[ 38 -43 -41 -11 -53  73  22  13  27  13  39  33] : <16>
[ -7  -5  62  13 -35 -21 -42 -50   9 -18 -21   0] : <55>
[-73 -11  36 -11  -1 -81  31   5  12  70  38  13] : <78>
[ 43  -3  56 -12  12 -16  47  75  47   0  32  29] : <91>
both <78> <55>:  : [13]
both <55> <16>:  : [13]

[ 32  11  13   1   5   6  -5  -3   1  29   2 -15  -2   5   5  -3 -22  11
 -12  42  17  -4   4   7   1  11  17   8  -9] -> <69>
[  7 -26   0  11  21 -16  -5  20 -18   3 -12  20  -2  40   2  20  33  12
   8 -10  -2 -15  -8  -3  -5  -3  -3 -12  20] -> <42>
[  7 -26   0  11  21 -30  -5  20 -18   6 -12  32  -2  40   2  20  33   2
   8  -1  -2 -15  -8  -3  -5  -3  -3   2  20] -> <64>
[ -1 -62  -3  10   0  17   2  -2   1   2   5 -33   1  18 -20  -7   2  13
  14 -47  -8  -1   4  -5  -8  33   1   4  15] -> <5>
q: [ -1 -62  -3  10   0  17   2  -2   1   2   5 -33   1  18 -20  -7   2  13
  14 -47  -8  -1   4  -5  -8  33   1   4  15] : <5>
q: [ 32  11  13   1   5   6  -5  -3   1  29   2 -15  -2   5   5  -3 -22  11
 -12  42  17  -4   4   7   1  11  17   8  -9] : <69>

[-15 -26  -4 -28 -29  51  23  19  70  33  20 -26  24  -3 -22]  <131>
[-15 -26  -4 -28 -17  51  23 -30  70  19 -37 -26  24  -3 -22]  <28>
[-15 -26  -4 -28 -17  51  23  19 -30 -65 -32  27  31  26  51]  <68>
[ 13  36  19  -5 -49  15  57  11 -14 -34  60  -3 -15  -5 -19]  <123>
q: [-15 -26  -4 -28 -17  51  23 -30  70  19 -37 -26  24  -3 -22] : <28>
q: [ 13  36  19  -5 -49  15  57  11 -14 -34  60  -3 -15  -5 -19] : <123>
q: [-15 -26  -4 -28 -17  51  23  19 -30 -65 -32  27  31  26  51] : <68>

[ 23  -1  -4  -8 -11  -4  -6  -6 -14   1  10 -65  -8  -2   3  -4  13 -14
  11 -18   9   9   7   6   5  -2  -9  -9] = <152>
[ -4  -5   3  -6  -2   1   1  -5  22  12   1   1  -3   3   2  25 -12  -3
   6 -19  13  12 -16   1 -29   1 -10   2] = <62>
[ 12  -7   3   1 -14  25  -1  -4  -4  -8  12  -8   0  -3  -4   1 -64 -23
   0   8   9   0  -9  11   8  11  -6   3] = <46>
[ 23  10  -4  -8 -11   8  -6  -6 -14   1  10  -1  -8  -2   3  -4  13 -14
  -3 -18   1   9   7   6   5  -2  -9  -9] = <65>
[ 23  -1  -4  -8 -11   8  -6  -6 -14   1  10  -1  -8  -2   3  -2  -1  -1
  -8   0   3  -7  16  -2  -2   9 -13   4] = <35>
[-27  -2  -1   5  17  -8   0  -2 -64   0  14   3  -7   2  -4  -2  -1  -1
  -8   0   3  -7  16  -2  -3   9 -13   4] = <48>
q: [-27  -2  -1   5  17  -8   0  -2 -64   0  14   3  -7   2  -4  -2  -1  -1
  -8   0   3  -7  16  -2  -3   9 -13   4] : <48>
q: [ -4  -5   3  -6  -2   1   1  -5  22  12   1   1  -3   3   2  25 -12  -3
   6 -19  13  12 -16   1 -29   1 -10   2] : <62>
q: [ 23  -1  -4  -8 -11   8  -6  -6 -14   1  10  -1  -8  -2   3  -2  -1  -1
  -8   0   3  -7  16  -2  -2   9 -13   4] : <35>

[-20   8 -16 -19  -3] : <154>
[-51 -57  31   8 -16] : <113>
[-54 -56  34 -19  -3] : <120>
[-55 -54  35  12   4] : <165>
[ 17  -8 -15 -17 -80] : <22>
[ 36  16 -27 -19 -68] : <25>
[ 54  48 -35 -15 -15] : <44>
[ 35   8 -19 -19 -73] : <50>
[ 17  -8 -15  36  56] : <73>
both <25> <73>:  : [36]
q: [ 17  -8 -15  36  56] : <73>
both <25> <50>:  : [-19]
both <22> <44>:  : [-15]

[-18 -55  37  17 -20  11] : <70>
[-55 -56 -20   5 -29  38] : <10>
[ 26  38   5 -18 -16  39] : <94>
[  5  18  38 -35  26  13] : <102>
[-13 -34 -17  11 -14 -35] : <81>
[-30  12  27 -30  11 -31] : <92>
both <70> <81>:  : [11]
both <70> <94>:  : [-18]
both <81> <92>:  : [11]
both <94> <70>:  : [-18]
q: [-30  12  27 -30  11 -31] : <92>
both <102> <81>:  : [-35]

[-71   9  -6 -28  54 -72   3] -> <109>
[-71   9 -45  56 -49 -11  38] -> <145>
[-71   9 -52  35   0  17 -49] -> <181>
[-71  10   5 -46  52  -3 -19] -> <30>
[-48  10   1 -40  57 -19 -17] -> <114>
[-71  10 -48  56 -25 -15  25] -> <63>
[-71   9  57 -13 -22  20 -27] -> <204>
[-71  10 -38  48 -30   1  23] -> <3>
[-71  10 -40  50 -31  -2  29] -> <150>
[-71 -71   1 -40  57 -19  -8] -> <129>
[-71  10  -1 -37  57 -25  -3] -> <115>
both <181> <129>:  : [-71]
both <30> <181>:  : [-71]

[-20  19  -6 -38 -70 -37] : <141>
[-36 -44 -38  60  17 -37] : <107>
[ 33 -15  21 -21  60  -3] : <39>
[-39  32  28  15 -65   4] : <57>
[-21  44 -23 -12  37  59] : <127>
q: [ 33 -15  21 -21  60  -3] : <39>
both <39> <107>:  : [60]
both <127> <39>:  : [-21]
q: [-39  32  28  15 -65   4] : <57>
q: [-20  19  -6 -38 -70 -37] : <141>
q: [-21  44 -23 -12  37  59] : <127>

[-15  16   1  -5  -8   4 -20  -3 -25  -7  72 -54  -5 -21   4  22  63   1
 -25  12  16 -16 -12  -1  -7  11  -8   6  -6  25  82  -4  10] -> <93>
[-54  -1  -3   3   1   8 -12 -28  -5   6   6  -3  24   5 -10   3  -4   4
   0 -19 -20   5 -38  -4 -41  -4  10  -6  -7 -14   6  23 -15] -> <51>
[-54  -1  -3   3   1   8 -15 -28  -5  -4   6  -3  10   5 -10   3  -4   4
   0 -19   9   5 -38  -4 -41  28  10  -6  -7 -14   6  23 -53] -> <19>
[-15  16   1  -5 -21   4 -20 -14 -25  -7  72  -8  -5  -5   4  22  63   1
 -25  12  16 -16 -12  -1  -7  10 -11   6  -6  25  82  -4  10] -> <31>
q: [-15  16   1  -5  -8   4 -20  -3 -25  -7  72 -54  -5 -21   4  22  63   1
 -25  12  16 -16 -12  -1  -7  11  -8   6  -6  25  82  -4  10] : <93>
q: [-54  -1  -3   3   1   8 -12 -28  -5   6   6  -3  24   5 -10   3  -4   4
   0 -19 -20   5 -38  -4 -41  -4  10  -6  -7 -14   6  23 -15] : <51>
q: [-15  16   1  -5 -21   4 -20 -14 -25  -7  72  -8  -5  -5   4  22  63   1
 -25  12  16 -16 -12  -1  -7  10 -11   6  -6  25  82  -4  10] : <31>

[ 20   0 -22  -1   1   4   1 -26   9  45  20  -1  11  -4 -21  26   6  26
 -11  -4   8  22 -17  53 -22  19 -26  47] : <111>
[ 20   0 -22  -1   1   4   1 -26   9  45  20  -1  11  -4 -21  26   6  26
 -11  -4   8  22  -9  63 -15  13  23  -1] : <191>
[ -8  -5  -4   5  -1  15  -1  -3   1  10   3  -3  -2  13  13 -11  -1 -11
  13   3  -2  -3  -1  21  18  -5  14   0] : <49>
[-19 -19 -14  26  -7   2 -16 -14   2  20   7 -14  -6  22  11 -23   1 -25
  16  -1  -5  -6  -2  48  26 -11  39 -20] : <52>
[ 16  14   3 -22   9  12  19   0   4  16   5   2   8  -4   3  18   0  19
  -6   6   6  11  -4  10  -4   9 -11  25] : <74>
[ 28  12  10  15   2  16  11  12  12  -5  14  15  11 -10 -12  34   2  35
  -7   4  11  23   8  -7 -19  19  10  -2] : <9>
[ 16  14   3 -22   9  12  19   0   4  16   5  12   8  -4   3  38   2  39
  -3   6  13  26  16 -31 -22  22  15  -7] : <84>
[ 12   7 -24 -52  11  24  16 -34   2  64   8   2  11  -1  -3  14   1  14
 -14   1   5   9 -19  68  -3   6 -14  38] : <190>
[ 16  15  -1 -32 -52  16  22  -5   4  27   5  13   9  -4   3  18   0  19
  -9   6   6  10  -7  20  -3   9 -16  33] : <97>
[ -1   6   7 -16   8  14  15   4   2  10  -2   9   2   7  19  -2  -3  -2
   6   8   2  -2  -1   5  13   0 -11  25] : <144>
[-16 -12  29  72  21 -15 -11  38  22 -53   2   4  -9  20  23 -20  -2 -20
  34   7  -2  -5  24 -41  24  -6  41 -37] : <163>
q: [ -8  -5  -4   5  -1  15  -1  -3   1  10   3  -3  -2  13  13 -11  -1 -11
  13   3  -2  -3  -1  21  18  -5  14   0] : <49>
q: [-19 -19 -14  26  -7   2 -16 -14   2  20   7 -14  -6  22  11 -23   1 -25
  16  -1  -5  -6  -2  48  26 -11  39 -20] : <52>
q: [ 16  14   3 -22   9  12  19   0   4  16   5  12   8  -4   3  38   2  39
  -3   6  13  26  16 -31 -22  22  15  -7] : <84>
q: [ 20   0 -22  -1   1   4   1 -26   9  45  20  -1  11  -4 -21  26   6  26
 -11  -4   8  22 -17  53 -22  19 -26  47] : <111>
q: [ 20   0 -22  -1   1   4   1 -26   9  45  20  -1  11  -4 -21  26   6  26
 -11  -4   8  22  -9  63 -15  13  23  -1] : <191>

[-1  3  1 -2 -7  2  2  0 -5 -3  1  2  0  1  4  0  3 -5  3 -1  2  5 -2  0
 -3 -1 -2  0 -2 -2  1  8 -2  2 -4  3  0 -2 -2  1 -2  7  0] -> <100>
[ -1   4   3  -2  -7   2   2   0  -5  -3   1   2   0   1   4  -3   3  -5
   3  -1  -7   5   5   0   1  -1  -2   0  -2  -2   1  -2  -2   2  -4   1
   0   2 -11   1   0  10   0] -> <153>
[-1  3  1 -2 -7  2  2  0 -5 -3  1  2  0  1  4  0  3 -5  3 -1  2  5 -2  0
 -3 -1 -2  0 -2 -2  1  7 -2  2 -4  3  0 -2 -2  1 -2 10  0] -> <38>
[-60   3   1 -19  -7   2  -6 -23  -5  16 -12   0  26 -14  49   1   3 -45
   3   1  35 -14 -17  42  41 -24  26 -11  50  21  11  30 -28 -80  -4  13
   0  -3   7  -4  14  20 -18] -> <173>
[-11   3   1  -2   8   2   2   0  -5  -9   1   2   0   1 -10   0  13   7
 -12  -1  10  -7  -2   8  -3  -1   1   0  -2  -2 -15   8  -2  17  -4   3
   0  -2  -2   1 -14  10   0] -> <137>
[ -1   3   1  -2  -7   2   2   0  -5  -3   1   2   0   1   4   0   3  -5
   3  -1   2   5  -2   0 -11  -1  -2   0  -2  -2   1   8  -2   2  -4   3
   0  -2  -2   1  -2   6   0] -> <180>
[-1  3  1 -2 -7  2  2  0 -5 -3 -2  2  0  1  1  0  3 -5  3 -1  2  5 -2  2
 -3 -1 -2  0 -2 -2  1  8 -2  2 -4  3  0 -2 -2  1 -2 10  0] -> <32>
[ -1  -1   1   0 -27   7   2   0  -9  -3   1   2   0   1   4   0   3  -2
  19  -1 -11  17   4   0  13  -1  -6   0  -2  -2 -13   8  -2 -12  -4   3
  -7  -2 -17   1  -2  10   0] -> <18>
[-1  3  1  0 -7  2  2  0 -5  3  3  2  0  1  4  3  3 -5  3 -1  2  5 -2  0
 -1 -1 -2  0 -2  2  1  8 -2 -6 -4  3  0 -2 -2  1 -1 10  0] -> <187>
q: [-1  3  1 -2 -7  2  2  0 -5 -3 -2  2  0  1  1  0  3 -5  3 -1  2  5 -2  2
 -3 -1 -2  0 -2 -2  1  8 -2  2 -4  3  0 -2 -2  1 -2 10  0] : <32>
q: [-1  3  1 -2 -7  2  2  0 -5 -3  1  2  0  1  4  0  3 -5  3 -1  2  5 -2  0
 -3 -1 -2  0 -2 -2  1  7 -2  2 -4  3  0 -2 -2  1 -2 10  0] : <38>
q: [ -1  -1   1   0 -27   7   2   0  -9  -3   1   2   0   1   4   0   3  -2
  19  -1 -11  17   4   0  13  -1  -6   0  -2  -2 -13   8  -2 -12  -4   3
  -7  -2 -17   1  -2  10   0] : <18>
q: [-1  3  1 -2 -7  2  2  0 -5 -3  1  2  0  1  4  0  3 -5  3 -1  2  5 -2  0
 -3 -1 -2  0 -2 -2  1  8 -2  2 -4  3  0 -2 -2  1 -2  7  0] : <100>

[ 27  33  30  33 -18] = <147>
[-20  26  27   6  14] = <34>
[ 26  32 -29 -17 -18] = <143>
[ 33 -13  32 -48   1] = <116>
[-34 -42 -20 -19 -20] = <11>
[49 75 47 32 40] = <53>
both <147> <116>:  : [33]
both <34> <147>:  : [27]
both <116> <53>:  : [32]
both <11> <34>:  : [-20]
both <147> <143>:  : [-18]
both <116> <143>:  : [32]

